0: [-17 -10  21 -38 -16  16  24 -11 -39  -8 -40 -24  25 -43 -41 -22 -13 -27
 -43  17 -46 -41  15 -41 -10  -7]
1: [-22 -24   2 -11 -28   0  -5 -30 -19 -32  -9 -13 -10 -12 -13 -11 -24  -7
 -15  -2 -12 -15  14 -17 -27 -29]
2: [ 12 -26  41 -12   4   5  36 -24 -18 -32 -10   1  33  -9 -10   3   5   6
  -9   7 -10 -15  25 -17   6 -31]
3: [-23 -28 -10 -15 -21   1  -8 -32 -13 -28 -20  14  -7 -17 -24  13 -23   9
 -23   6 -22 -21   3 -20 -24 -27]
4: [-21 -31 -17 -20 -15   0 -16 -31 -18 -23 -29  13 -13 -19 -26  12 -18   9
 -23   3 -24 -24   7 -21 -19 -29]
5: [ 65 -21 -60 -77  66 -26 -62 -12 -74 -16 -78  32 -61 -81 -62  27  68  31
 -80 -31 -65 -73 -67 -72  68 -13]
6: [ -2  32 -37  45   2 -51 -33  32  45  37  44 -40 -28  42  39 -39   0 -44
  37 -50  40  39  -7  45   0  38]
7: [-14 -30  23 -14 -21   3  17 -30 -17 -39  -7   8   9 -10  -8   7 -15   6
  -7   4  -6  -7  15 -12 -19 -35]
8: [ 23 -10  47  23  28  28  45  -6  32  -6  26  30  45  29  40  23  30  26
  25  24  41  32  35  36  26  -8]
9: [ 127  -31  -89  -25  127   -1  -87  -32  -24  -28  -26    8  -81  -24
  -31   14  127    7  -27   -1  -30  -31 -127  -25  127  -34]
10: [-26  -1 -11 -23 -25  -1  -6  -7 -22  -3 -27  39  -7 -25 -29  38 -25  35
 -23  -4 -30 -26   8 -26 -21   0]
11: [-22  -6   9  -1 -26  13  14  -9  -2  -3  -4  31  18  -1  -5  39 -22  30
  -4  13  -9  -3   7  -2 -23  -5]
12: [-11   7  27  16 -12  22  26   5  14  -1  19  34  21  18  16  36  -9  41
  21  26  18  21  13  15 -13   0]
13: [-26  -4   0 -14 -21  -3   4  -4 -11  -1 -16 -27   7 -12 -20 -24 -22 -26
 -11  -2 -24 -17   3 -13 -20  -4]
14: [-15 -23 -27   0 -12  -6 -20 -22   2 -23  -1  -8 -22  -3  -3 -10 -12 -11
   0  -3  -4  -5   7  -1 -13 -16]
15: [ -4 -23  25 -23 -10   2  21 -25 -28 -35 -17 -14  17 -23 -20 -14 -12  -9
 -16   1 -18 -18  14 -25  -9 -24]
16: [14 16 43 53 20 59 47 23 52 27 51 47 43 50 50 50 17 44 50 56 52 50 26 52
 20 25]

[  16   79  -46   80   24 -111  -46   74   79   82   77  -54  -41   81
   72  -50   16  -54   74 -107   74   78  -16   81   19   77] 6 14
[-12   8  27  16 -12  23  25   6  14   0  20  34  21  18  16  36  -9  42
  22  26  19  22  13  15 -14   1] 12 11
[ -8  45 -29  38  -4 -50 -31  46  44  49  40 -48 -28  37  37 -41  -6 -44
  37 -50  32  37   1  40  -2  46] 6 14
[ -3  41 -22  31  -9 -43 -24  39  22  32  34 -50 -30  26  31 -52  -9 -46
  31 -39  26  30   8  27 -13  36] 6 14
[-30  43   4 -17 -22  15   5  38 -19  48 -22 -37  11 -20 -21 -35 -26 -41
 -20  13 -22 -20  10 -19 -25  45] 13 0
[ 13 -32  42 -16   4   0  36 -29 -23 -37 -14  -2  32 -14 -15  -1   5   2
 -13   3 -14 -19  25 -22   6 -36] 2 15
[-17  -3  21 -33 -16  19  24  -4 -34  -2 -35 -18  25 -38 -36 -16 -13 -21
 -38  20 -40 -36  15 -37 -10  -1] 0 15
[-3 47 39 51  7 73 36 53 54 53 49 60 39 49 65 53  5 53 50 72 63 51 20 58
  4 51] 16 8
[  1  31 -39  47   5 -51 -34  30  47  36  45 -39 -29  44  40 -38   3 -44
  38 -51  42  40 -10  47   4  37] 6 14
[ 127  -31  -88  -26  127    0  -85  -32  -24  -28  -26    8  -79  -25
  -31   14  127    7  -28   -1  -31  -31 -127  -26  127  -34] 9 5
[-12   6  27  13 -12  22  25   4  11  -2  17  31  20  16  13  33 -10  39
  19  25  16  19  13  12 -14  -1] 12 11
[-22 -11   8  -4 -26   8  14 -15  -5  -8  -7  28  18  -4 -10  37 -23  28
  -7   9 -14  -7   7  -6 -23 -10] 11 7
[-21 -26  19 -21 -17   7  20 -32 -25 -23 -29  -6  25 -24 -31  -8 -18 -12
 -28   9 -30 -27   8 -24 -15 -24] 15 0
